Rows are one point carried round by a steady rotation, each followed by how many ticks it has turned.
The counts run from 0 to 962.
[  7 -21  23 -18 -24  -2 -22  -8   0  -6 -26  21 -65   4   4  13  40  -8
 -46  -8  24  -3  27  -6   9  19  34  -6  -4  21  15  -8  -2 -33 -10  -1] => 448
[  0 -60  39 -50   4  -8 -20 -13 -16 -14 -26 -14 -24  37  -3  -8  -9  -8
 -12 -26  27 -14  -5 -26  33  14  -9  -9  -9  11  22 -22   7  16 -12  -1] => 25
[-13   1  23  -4   7 -24   7  -4   5  -5  -1  12 -37  18  -9   4  24 -26
 -32 -20  13  10  14 -20 -20  37 -13  25   8  24  -5 -60  15  32 -29  10] => 623
[-21 -61  36 -12  -2  -7 -26 -32 -10  17 -13   6 -32  -9   8  36  21 -33
 -32 -28  -3  -3 -17  -4   1 -18 -21 -11  -4  24 -24 -14   2  25 -13  -7] => 729
[ 11 -50  12  -9  14 -27   3 -14 -25   0 -23 -23 -17  14   8 -18  25 -24
  -8  15  20 -20 -26  12  -7  36 -24  22 -25  15  49 -24   4  21  23  28] => 788
[ -3 -30  19 -21   5 -13  17 -11   6 -11 -13 -35 -47  40  -5  29   0 -47
 -15 -17  12 -36  -5   8  -5   0 -31 -24  -5  29  18 -26 -13   4   3  16] => 386
[ 23 -20  37 -17 -44  -6   9 -17  -8  -3 -28 -32 -34   9  25  30  27  -2
 -12  -7   1 -40  10   0 -10   8  -7  -3 -12  39  49 -17   0 -27   2  -9] => 700
[-22 -51  39 -11 -23 -17  -7 -38  -3  30   2   7 -46 -11   7  11  15 -23
 -26 -13  -1  11  -5 -27  -7 -13 -33 -11   4  10  -8 -16  19   2 -15  -6] => 484
[ 20 -38  54 -15  24 -15  -2   9 -21   0 -33  11 -43  15   0  41  -6 -14
  16 -12  38  16 -14   6  -9  22 -25 -19 -19  30  31 -15 -18   5  10  -5] => 1
[-23 -37  20  -3  -4 -39 -25   0 -12  38   5  18 -32 -13  16 -28   6  11
  -7  14   3 -29   6 -11 -29  20 -13  29 -52  -6  23 -41   2  19  10   8] => 417
[ -8  -9  12 -15  16 -33 -10 -13 -15  10   5  -8 -64  20 -15   5  22 -27
 -34 -13   6  -6  15  -3 -26  37 -11 -25  17  -5 -10 -39  12  11 -27  29] => 377
[-23 -29  -3 -24  -7  -9  -9  -4 -24  23 -11 -33 -30  52 -12  27  17 -38
 -30  -2  22 -39  21 -10  12  15   4  29  -1  13  14 -40 -14  24   2  21] => 522
[ -4 -33  17 -11  -2 -25  -5  -8  -2  11 -13  33 -42  20  24 -47 -10 -28
 -12 -24  21  10 -37 -13  -9  12   7   3 -36  11  35 -21  14  13   6  13] => 669
[ -9  -1  21 -32 -29  -4  -1 -29 -21  17   4   1 -42  26 -10 -14  33 -42
 -20 -32  22 -28   0 -12  -3  23  -5  17 -31 -15  12 -12 -25  12 -26 -16] => 224
[ -7 -43   7  15  -6  -7 -45 -19 -12   7 -26   9 -48  12  52  12 -18 -18
 -31 -24  25  -9 -11  -8  -9   7   7 -27 -22  -2  17 -34   2  26 -37 -10] => 460
[ 19  -3  23 -38   5  11 -13 -19  23   2 -22  -4 -83  16  -2   6   3 -19
  -6  -7  -4  -4  -9 -20   3  38 -25  -3   5  32  21 -15  22 -26  10   0] => 266
[ -7 -15   7 -18 -18  -5 -32 -11 -12  -4 -17 -17 -38  15  -4  39  50 -27
 -38 -10  30 -44  32  19  -3  21  17   6 -22   7   6 -10 -29 -16 -11   6] => 204
[  0 -45  32 -50  -2 -28   9 -17 -22  16 -29  -7 -22  12   1  -1  20 -24
 -27 -25 -14 -29  -2  11   0  12   4  19   8  38  12   0   9   6  15  16] => 294
[-17 -48  18 -34 -37 -54  -5 -12 -24  14 -17 -20 -27  21  19  -1  23 -16
 -15  -6  -8 -37  -2   6 -28  -8  -8  16  -9  15   5 -19  -7 -17  18  15] => 928
[ -3 -32  32  12   0  -9  10 -15   1  16  -1  37 -42 -22 -16 -18   4 -40
 -19 -13  54   8  -1   1 -29  21 -10 -10 -21  23  28 -32   3  30 -23  20] => 488
[-33  -9  10 -35 -33  -6 -54 -25   8  18 -12   6 -58  -5  44  12  23 -20
 -17  -6   8  -4   9 -16   2  -5  -9 -10  -6  10   0 -24  16 -23 -17   1] => 710
[-16 -37  31   9  -5  -6   1 -17   3   9  14   7 -26 -25  -2   3  14 -35
 -34 -34  21 -14  10  -4 -14  18 -29  27 -15  19  12 -49  -8  41 -32 -12] => 732
[-22 -18  37 -14  -4 -21 -15   9  13   2 -23  53 -43 -13   9 -31   4  -3
 -27 -29  17   4  19  -4  -8  14  20  18 -29  14  24 -48  16  -1 -18  -9] => 307
[  7 -27  11  19   6 -22 -11  10  14 -14 -13   6 -30 -12  42   2  -4 -30
 -24  -4  16  21 -11  24 -33  20 -15   5 -43  39  28 -41  16  21 -10  14] => 688
[ 16 -34  30  13  -5 -31   6 -12   8   9  -9   5 -34 -19  16 -20  15   1
 -14  -4   1 -19  -7  -3 -35  21 -14  44 -29  34  47 -33  24   0  15   8] => 173
[ 19 -29  36 -20   8   3  -5  -9 -10   2 -21  -6 -57  25 -21  28  21 -15
 -37  -5  10  -7  18 -19  20  26  14   4  20  48  12 -26  22   1  -5   4] => 765
[  2 -48  32 -16   2  -9  14 -15 -32  -8 -10   0 -11  -6 -10  19  26 -42
 -12  -1  12  13   6   8  -2  42 -23  13 -13   8  38 -25 -13  35 -21  -4] => 362
[ -7 -28   9 -24 -26  -6 -20 -33  -9  -4  -3 -28 -34  29  20  22  39 -24
 -37 -23   8 -12 -11 -16  10  15 -16  13 -14 -20   3 -28 -22   9 -33 -19] => 341
[ 21  -9  47 -17  13 -27  -8 -19 -27   6 -28  17 -33  10  18  -2  18 -24
  -1 -42   4  20 -30 -14 -13  54 -24   5  -9  14  14 -28   7  26 -21 -10] => 109
[-23 -27  19  -1 -18 -11 -30   4 -15  12 -21  23 -23   1  25   2 -19 -24
 -29 -26  31 -21  40  12 -15  -3  29 -14 -10  44  20 -40  21  14 -31  17] => 822
[-38 -25  -6 -15 -12  -5 -31   6   3  23  -9   1 -23  21  11 -15 -16 -44
  -5   4  35  -8   0 -30 -11  18  -8  42 -22  -2  26 -51   5  17   1  19] => 280
[ -8   7  -3 -25  14  -4 -10  -2   1   8  -2 -13 -52  38  13 -30   2 -32
  10   3  36  -2  -2  -2  -5  50 -27  -4 -37  18  25 -35   5  13   4  29] => 896
[ -7 -21  14 -19   9 -20   1   7 -59  13 -13 -12 -43  38  -5   7  11 -28
  -4  15  45  -3  26  -5   1  29   5  -8 -17  -1  36 -33  -6  28  -9  18] => 135
[ 11 -29  17  12 -16  -9 -15 -19   8  23  -4   2 -68   4  25  -4  -8   2
 -44 -31  -2 -33  31   8  -5   8   5 -21 -26  37  22 -20  21  -1 -29   2] => 576
[-15 -30  14 -19  -4   6   9  -7  -9   7  -4 -27 -23  41 -10  10  -6 -30
 -32 -15  23 -34  18 -19  17  12   1  39 -14  30  27 -47   2  28  -2  -5] => 523
[  1   6  17  -9 -14 -24  -2  -6  -9  17   1  13 -45  27 -14  -4  30 -51
 -15 -40  31 -12 -14 -19 -42  35 -12  13  -4  24 -26 -14 -13  10 -17  17] => 739
[-13 -22  33 -26  19 -23 -11   4  -5   4 -10 -18 -38  21   5  13 -13   6
  -9 -21   0   7  32 -11  11  23 -37  -1 -24  28  14 -62   7  40 -32 -10] => 8
[ 16 -36  26 -32  -4  -9   4 -20  -4   6 -13 -19 -28  29 -13  -9  43 -14
 -43 -17   1 -32  -7 -18  12  29  19  40  -6  40   4 -12  10   5  11  22] => 539
[ 11 -50  24  -4  15   5 -34  12  23 -11 -10 -17 -23  -8   8  20 -15 -14
  -1 -10  27   2  -6  -8   3  38 -34   2 -32  35  19 -45  24  25  -5  13] => 145
[ -6 -20  21  -7 -28 -22 -11  -3 -27 -18 -40   1 -20  31  27  22 -14 -28
 -25 -27  48 -31   3  -4 -19 -13  34 -16   0  25  20 -28 -13  -5 -13   5] => 70
[-18 -44  17  -2 -21 -35 -34  -6  20  10 -27  21 -74 -19  31   0  18  -2
 -36 -11   1   4  -3  10 -27  -7 -11 -18  -3  19  -2 -15  18 -24   8  10] => 58
[ -7 -24  29  -8  15   8 -29  18  24 -11 -16 -14 -33   7  -1  34 -20 -12
   2  -1  11 -19   8  -8 -10  43 -43  23 -19  17  32 -59  -2   0  -2  -7] => 390
